In the data rows, zero lies at 4.5, halfway between 4 and 5.
Some points, one per row:
[4 0 6 5 8 5 2 3]
[3 5 6 6 7 4 4 5]
[3 2 6 4 4 4 4 3]
[4 4 6 5 5 4 3 4]
[5 2 5 4 5 3 4 4]
[2 6 5 3 8 5 3 2]
[3 4 5 5 4 2 4 2]
[4 4 5 5 7 5 4 4]
[3 7 4 5 6 2 4 4]
[3 4 7 5 4 2 4 3]
[3 4 3 6 7 3 5 4]
[4 6 7 6 6 2 4 4]
[4 5 3 4 6 4 5 4]
[3 4 3 5 9 1 5 7]
[2 6 4 4 6 4 5 3]
[1 2 7 5 5 5 5 1]
Here are 10 more points, each followed by its number:
[4 2 3 5 7 3 5 4] 0
[2 2 7 5 8 6 4 0] 1
[3 4 4 5 8 4 6 4] 2
[3 5 6 5 4 2 4 5] 3
[3 4 3 4 9 0 5 7] 4
[1 3 4 5 9 3 7 4] 5
[4 5 4 4 5 4 5 3] 6
[2 0 6 0 2 1 3 3] 7
[3 6 4 4 6 4 6 2] 8
[0 4 5 5 7 5 5 3] 9
Which of these numbered points is nearest to each point below, ignoring the 3 directions in which the first points spread most? Its number follows each.
[1 4 5 5 6 5 5 4] > 9
[4 5 4 5 6 4 6 4] > 8
[1 0 7 2 2 0 3 2] > 7
[3 5 7 3 6 4 3 5] > 3
[3 3 7 4 4 3 3 4] > 3
[4 5 4 4 5 4 5 3] > 6
[3 4 7 3 4 3 2 4] > 3
[7 0 2 4 9 3 4 4] > 8
[1 4 5 5 7 5 4 3] > 9
[0 2 0 2 9 0 9 3] > 5
[0 5 1 6 9 4 7 3] > 5
[1 1 6 4 5 4 4 2] > 4
[2 1 7 4 6 3 1 2] > 4
[5 1 9 3 4 4 1 4] > 3
[5 4 5 5 7 1 4 2] > 1
[3 5 7 3 6 4 4 5] > 3
[3 5 8 6 6 2 3 3] > 1
[4 5 4 4 5 4 5 3] > 6
[4 4 5 5 6 4 6 4] > 2
[4 5 4 5 7 4 6 4] > 8
[4 5 4 4 5 4 4 3] > 6
[5 5 6 5 6 2 5 4] > 8
[3 3 1 5 9 3 6 3] > 0
[2 4 4 6 9 3 7 6] > 5
[4 5 4 5 5 4 4 4] > 6
[3 5 5 5 6 4 4 4] > 3
[4 4 2 4 6 2 5 3] > 0
[2 6 4 5 4 0 6 3] > 0
[4 5 6 5 4 3 4 5] > 3
